In the data rows, zero lies at 4.5, halfway between 4 and 5.
Here are some numbered points:
array([4, 6, 6, 5, 7, 2, 5, 5, 7, 5, 4, 7, 5, 2, 5, 0, 3, 3, 1, 6, 4, 9]) 0
array([4, 4, 3, 6, 5, 6, 4, 4, 2, 4, 4, 5, 6, 5, 3, 8, 3, 7, 7, 6, 3, 1]) 1
array([4, 3, 7, 5, 4, 5, 4, 2, 4, 5, 5, 5, 3, 6, 2, 5, 3, 4, 6, 5, 4, 2]) 2
array([7, 2, 0, 5, 1, 1, 4, 6, 7, 4, 2, 1, 5, 2, 6, 1, 7, 6, 4, 4, 4, 6]) 3
array([4, 2, 6, 6, 4, 4, 4, 9, 5, 5, 4, 1, 5, 1, 8, 6, 3, 6, 5, 4, 2, 5]) 4
array([1, 7, 7, 4, 5, 8, 4, 1, 4, 6, 7, 7, 3, 9, 4, 6, 4, 6, 5, 7, 6, 4]) 5
array([5, 5, 5, 4, 3, 3, 5, 6, 6, 5, 6, 4, 5, 3, 5, 7, 8, 0, 4, 4, 2, 4]) 6
array([3, 5, 6, 3, 5, 3, 4, 6, 5, 7, 4, 2, 6, 4, 8, 3, 6, 4, 4, 2, 3, 6]) 7
array([4, 5, 4, 4, 4, 1, 3, 6, 5, 5, 5, 5, 5, 4, 5, 3, 5, 4, 5, 4, 4, 7]) 8
array([8, 4, 2, 4, 0, 3, 5, 6, 5, 3, 4, 2, 5, 2, 6, 4, 6, 1, 4, 3, 5, 4]) 9
array([3, 5, 4, 5, 5, 5, 5, 4, 5, 6, 6, 4, 4, 6, 3, 3, 5, 6, 6, 6, 4, 6]) 10
array([5, 2, 1, 6, 6, 5, 3, 4, 2, 3, 3, 3, 4, 4, 6, 7, 4, 4, 4, 3, 6, 3]) 11
array([2, 6, 4, 5, 5, 7, 4, 0, 5, 6, 5, 5, 2, 9, 4, 1, 2, 8, 5, 4, 6, 4]) 12
array([4, 4, 4, 5, 2, 6, 3, 4, 5, 7, 4, 4, 3, 5, 5, 5, 4, 7, 5, 5, 5, 5]) 13
array([6, 2, 4, 4, 3, 2, 7, 8, 3, 2, 5, 4, 7, 0, 5, 5, 6, 6, 7, 2, 4, 3]) 14
array([5, 6, 6, 7, 5, 1, 3, 7, 9, 5, 3, 8, 5, 2, 7, 0, 5, 1, 0, 4, 4, 9]) 15
array([5, 4, 2, 5, 3, 5, 5, 4, 5, 4, 5, 3, 4, 4, 2, 7, 5, 6, 6, 4, 4, 3]) 16
array([9, 5, 0, 3, 4, 3, 7, 6, 6, 3, 2, 2, 5, 1, 5, 3, 5, 1, 6, 1, 7, 7]) 17
array([3, 6, 6, 5, 5, 6, 4, 3, 4, 5, 3, 3, 4, 5, 5, 8, 4, 5, 4, 6, 4, 3]) 18
array([3, 2, 4, 5, 5, 5, 4, 4, 4, 3, 3, 4, 6, 4, 7, 5, 3, 4, 4, 6, 5, 5]) 19
array([7, 4, 3, 3, 6, 3, 4, 4, 6, 4, 2, 6, 2, 4, 3, 2, 5, 2, 3, 4, 7, 6]) 20
array([4, 4, 3, 3, 3, 6, 5, 4, 3, 3, 5, 4, 4, 4, 5, 4, 5, 3, 5, 3, 3, 3]) 21
array([3, 5, 3, 4, 5, 7, 5, 4, 5, 5, 5, 2, 1, 7, 5, 4, 6, 6, 5, 4, 3, 4]) 22
array([8, 4, 0, 2, 2, 3, 4, 5, 5, 2, 2, 1, 6, 1, 6, 2, 7, 0, 6, 1, 5, 4]) 23
array([3, 5, 7, 5, 4, 4, 4, 4, 4, 6, 5, 6, 5, 4, 4, 4, 4, 6, 4, 6, 4, 3]) 24
array([5, 6, 4, 5, 4, 6, 5, 6, 5, 4, 2, 4, 7, 4, 7, 3, 5, 3, 4, 3, 7, 4]) 25
array([5, 4, 4, 3, 3, 4, 6, 5, 5, 5, 4, 3, 7, 1, 5, 6, 5, 5, 7, 2, 4, 4]) 26
array([7, 5, 4, 3, 3, 4, 8, 5, 6, 5, 2, 4, 7, 2, 5, 5, 6, 1, 6, 4, 5, 5]) 27
array([5, 5, 5, 4, 3, 7, 4, 2, 3, 3, 3, 6, 3, 6, 3, 7, 3, 8, 2, 7, 4, 1]) 28
array([6, 2, 4, 7, 5, 6, 3, 6, 4, 3, 5, 4, 4, 4, 3, 8, 5, 3, 4, 5, 3, 1]) 29
array([5, 5, 3, 4, 3, 5, 4, 4, 3, 5, 4, 1, 2, 6, 5, 4, 4, 6, 7, 4, 3, 5]) 30
array([6, 6, 6, 5, 6, 8, 4, 1, 2, 2, 1, 7, 4, 5, 7, 7, 6, 2, 4, 2, 6, 2]) 31
array([5, 3, 3, 4, 4, 4, 4, 3, 5, 5, 3, 4, 4, 5, 5, 3, 5, 4, 4, 5, 5, 5]) 32
array([4, 6, 4, 5, 6, 7, 2, 5, 5, 7, 3, 6, 2, 7, 5, 3, 3, 7, 1, 5, 4, 7]) 33
array([3, 8, 7, 4, 7, 4, 4, 1, 4, 3, 6, 8, 4, 7, 6, 5, 3, 2, 4, 5, 5, 4]) 34
Which three points above are nearest to each new point by angle, seen from the average point of the numbered points? Their numbers follow each, nearest first.
array([4, 6, 5, 4, 4, 5, 5, 6, 4, 5, 5, 6, 5, 8, 2, 4, 3, 5, 4, 4, 6, 4]) 5 12 10
array([8, 5, 3, 3, 5, 0, 5, 6, 6, 3, 6, 4, 7, 1, 4, 4, 7, 2, 6, 3, 4, 7]) 17 8 23
array([4, 5, 6, 5, 6, 4, 4, 5, 3, 2, 8, 6, 4, 5, 6, 7, 7, 3, 6, 3, 5, 4]) 34 6 31
array([3, 5, 7, 3, 5, 7, 4, 1, 4, 4, 6, 6, 4, 7, 3, 6, 4, 4, 5, 4, 7, 4]) 5 34 2
array([5, 3, 7, 4, 8, 3, 5, 4, 3, 3, 4, 7, 5, 5, 4, 5, 4, 3, 5, 7, 6, 6]) 34 0 19
array([4, 5, 5, 4, 5, 5, 4, 6, 7, 4, 5, 4, 5, 5, 5, 4, 6, 2, 2, 5, 3, 6]) 15 6 0
array([7, 3, 5, 7, 4, 3, 4, 4, 5, 6, 4, 5, 5, 3, 5, 2, 3, 5, 3, 7, 3, 6]) 0 15 24
array([5, 4, 2, 3, 4, 1, 5, 6, 6, 2, 8, 5, 7, 4, 3, 5, 7, 4, 4, 5, 4, 6]) 8 6 14
array([7, 3, 4, 4, 3, 3, 4, 4, 4, 0, 5, 3, 5, 1, 2, 7, 6, 3, 9, 4, 5, 2]) 14 16 26
array([6, 6, 3, 4, 4, 4, 4, 3, 4, 3, 3, 5, 4, 4, 7, 4, 4, 3, 5, 4, 5, 5]) 31 23 17
array([6, 5, 4, 5, 3, 5, 3, 7, 6, 5, 4, 7, 5, 3, 4, 3, 3, 5, 4, 5, 4, 6]) 15 0 8
array([3, 6, 3, 4, 4, 5, 6, 4, 4, 6, 2, 4, 4, 5, 4, 2, 4, 4, 5, 2, 6, 6]) 12 25 17
array([4, 5, 4, 6, 5, 5, 4, 3, 4, 5, 4, 4, 5, 4, 7, 4, 4, 4, 4, 3, 4, 2]) 31 11 34
array([5, 5, 7, 5, 6, 4, 3, 5, 5, 5, 5, 7, 4, 5, 3, 2, 4, 4, 3, 7, 6, 7]) 0 15 33
array([3, 6, 2, 4, 5, 4, 5, 5, 5, 4, 3, 3, 2, 4, 4, 3, 3, 6, 6, 8, 5, 4]) 10 30 22
array([4, 5, 5, 7, 6, 3, 3, 5, 5, 6, 5, 5, 6, 4, 7, 3, 5, 1, 4, 6, 4, 7]) 15 0 8
array([4, 5, 4, 5, 4, 6, 6, 4, 5, 3, 3, 4, 4, 3, 4, 6, 3, 5, 5, 5, 3, 4]) 1 18 28
array([3, 5, 7, 2, 6, 4, 4, 7, 4, 4, 5, 5, 3, 7, 4, 6, 5, 5, 6, 3, 4, 4]) 5 34 2
array([7, 5, 1, 4, 2, 3, 5, 6, 5, 3, 3, 2, 7, 2, 5, 4, 6, 3, 6, 1, 4, 3]) 23 9 17
array([5, 2, 3, 4, 4, 4, 5, 6, 4, 6, 4, 3, 5, 2, 6, 3, 4, 5, 6, 5, 3, 4]) 4 14 3
array([4, 4, 5, 3, 2, 6, 6, 3, 3, 4, 5, 1, 3, 6, 2, 8, 5, 4, 7, 4, 3, 0]) 16 2 1
array([1, 8, 6, 5, 5, 7, 3, 1, 5, 6, 5, 8, 3, 9, 3, 6, 5, 4, 5, 5, 4, 4]) 5 34 12
array([7, 4, 5, 4, 4, 4, 5, 6, 5, 4, 4, 3, 6, 2, 6, 5, 6, 4, 5, 3, 6, 3]) 14 26 9
array([5, 3, 4, 4, 4, 5, 6, 3, 5, 4, 5, 8, 2, 6, 3, 6, 4, 5, 3, 5, 6, 3]) 28 2 5
array([5, 2, 6, 4, 4, 3, 4, 8, 6, 5, 7, 1, 6, 3, 5, 9, 6, 0, 7, 3, 2, 4]) 6 4 26
array([7, 6, 3, 5, 2, 3, 4, 5, 6, 6, 2, 2, 6, 2, 6, 2, 6, 5, 3, 3, 4, 6]) 3 9 23
array([5, 6, 3, 5, 4, 6, 5, 4, 5, 4, 4, 4, 4, 6, 5, 3, 5, 3, 4, 3, 4, 4]) 22 12 21
array([3, 5, 7, 4, 7, 5, 4, 2, 4, 5, 6, 5, 3, 7, 3, 6, 4, 4, 3, 5, 5, 5]) 5 34 2
array([5, 5, 5, 6, 3, 5, 6, 4, 4, 5, 6, 4, 6, 4, 4, 6, 6, 5, 8, 3, 3, 4]) 26 16 14
array([6, 5, 5, 4, 5, 4, 4, 3, 3, 2, 4, 2, 7, 5, 5, 5, 4, 1, 3, 4, 7, 2]) 31 25 11
array([7, 2, 4, 4, 5, 4, 4, 5, 5, 2, 4, 4, 5, 3, 5, 2, 6, 1, 3, 2, 5, 5]) 23 17 9
array([5, 5, 4, 3, 3, 4, 4, 3, 5, 4, 5, 2, 4, 4, 4, 4, 5, 4, 5, 3, 6, 5]) 23 17 9
array([5, 6, 3, 4, 4, 5, 4, 4, 3, 3, 4, 3, 5, 4, 5, 4, 5, 4, 6, 2, 4, 3]) 21 23 30
array([4, 5, 7, 8, 5, 7, 6, 3, 3, 6, 3, 4, 4, 2, 4, 6, 1, 4, 3, 5, 3, 5]) 18 24 2
array([1, 3, 5, 4, 6, 4, 4, 6, 7, 6, 6, 4, 4, 6, 3, 3, 4, 6, 4, 5, 4, 5]) 10 24 12
array([8, 4, 3, 3, 6, 5, 4, 7, 2, 4, 1, 4, 7, 4, 7, 2, 5, 4, 3, 2, 7, 5]) 25 17 23
array([3, 6, 4, 4, 5, 4, 4, 4, 6, 5, 4, 3, 3, 6, 6, 3, 4, 5, 4, 4, 5, 5]) 12 22 33
array([4, 5, 3, 3, 6, 7, 4, 2, 4, 1, 5, 5, 5, 5, 4, 6, 5, 5, 4, 3, 7, 3]) 31 28 11
array([4, 4, 6, 3, 4, 7, 3, 1, 4, 6, 7, 7, 4, 9, 3, 6, 3, 5, 5, 6, 3, 3]) 5 2 28
array([5, 4, 5, 5, 3, 5, 6, 4, 3, 6, 4, 4, 4, 2, 6, 5, 5, 5, 6, 5, 3, 3]) 26 14 4
array([2, 4, 7, 5, 5, 2, 4, 6, 4, 4, 4, 7, 5, 2, 3, 4, 5, 4, 4, 5, 5, 4]) 24 0 8
array([5, 4, 4, 6, 3, 3, 6, 6, 5, 4, 6, 4, 4, 3, 5, 5, 3, 7, 6, 7, 4, 5]) 4 14 10
array([6, 7, 1, 4, 3, 2, 3, 2, 5, 5, 6, 6, 3, 5, 3, 6, 7, 3, 4, 4, 7, 4]) 20 16 34
array([3, 5, 3, 4, 4, 5, 4, 4, 6, 5, 3, 3, 4, 3, 5, 3, 5, 5, 4, 5, 3, 5]) 3 22 33
array([5, 5, 7, 6, 6, 2, 4, 7, 6, 5, 3, 7, 8, 0, 6, 4, 7, 0, 3, 2, 8, 7]) 15 0 25
array([5, 6, 4, 3, 6, 9, 4, 0, 1, 3, 0, 4, 4, 8, 6, 6, 5, 3, 6, 3, 6, 1]) 31 18 28
array([7, 6, 4, 5, 3, 2, 6, 4, 5, 5, 6, 5, 8, 1, 4, 4, 7, 1, 3, 4, 5, 6]) 27 6 9
array([4, 6, 6, 6, 7, 5, 5, 4, 5, 5, 4, 6, 5, 5, 5, 4, 4, 4, 4, 5, 6, 5]) 34 0 5
array([4, 4, 7, 5, 6, 3, 5, 5, 5, 6, 2, 5, 4, 2, 5, 1, 2, 5, 4, 4, 4, 6]) 0 15 24
array([2, 6, 6, 3, 4, 7, 5, 3, 5, 5, 5, 6, 3, 9, 3, 5, 5, 6, 4, 6, 4, 4]) 5 12 10
array([6, 4, 5, 4, 4, 3, 4, 6, 2, 4, 4, 5, 7, 4, 3, 5, 3, 5, 4, 4, 6, 5]) 14 8 1
array([4, 3, 3, 5, 5, 5, 3, 4, 1, 1, 5, 2, 2, 6, 7, 5, 3, 5, 6, 6, 4, 3]) 11 30 19
array([2, 5, 6, 4, 5, 7, 3, 2, 3, 6, 5, 3, 3, 9, 6, 5, 5, 4, 3, 5, 4, 3]) 5 18 22
array([6, 3, 2, 6, 2, 0, 4, 6, 6, 4, 2, 2, 6, 0, 5, 1, 5, 5, 4, 3, 5, 5]) 3 23 9
array([5, 6, 5, 4, 4, 6, 3, 4, 4, 4, 6, 2, 4, 7, 6, 6, 7, 3, 5, 2, 5, 3]) 22 31 21
array([3, 5, 7, 4, 6, 6, 3, 5, 4, 5, 6, 6, 3, 8, 3, 4, 3, 8, 4, 7, 4, 5]) 5 10 33
array([4, 3, 3, 3, 4, 6, 4, 4, 3, 2, 5, 2, 5, 6, 4, 7, 6, 4, 4, 3, 6, 2]) 11 21 16
array([5, 5, 3, 5, 5, 4, 5, 4, 3, 3, 6, 6, 5, 5, 7, 4, 3, 2, 6, 3, 6, 3]) 34 31 21
array([3, 5, 6, 5, 4, 7, 4, 2, 5, 6, 5, 6, 3, 9, 5, 6, 5, 4, 4, 6, 4, 5]) 5 12 34
array([4, 5, 2, 5, 6, 2, 4, 5, 4, 4, 2, 5, 6, 3, 7, 2, 5, 3, 3, 1, 5, 7]) 15 8 17
array([7, 3, 2, 6, 3, 4, 3, 6, 4, 3, 2, 2, 5, 0, 7, 4, 7, 2, 7, 2, 5, 3]) 23 9 17
array([5, 3, 3, 6, 4, 5, 5, 4, 5, 3, 5, 5, 4, 3, 4, 4, 6, 2, 3, 4, 6, 7]) 20 15 17
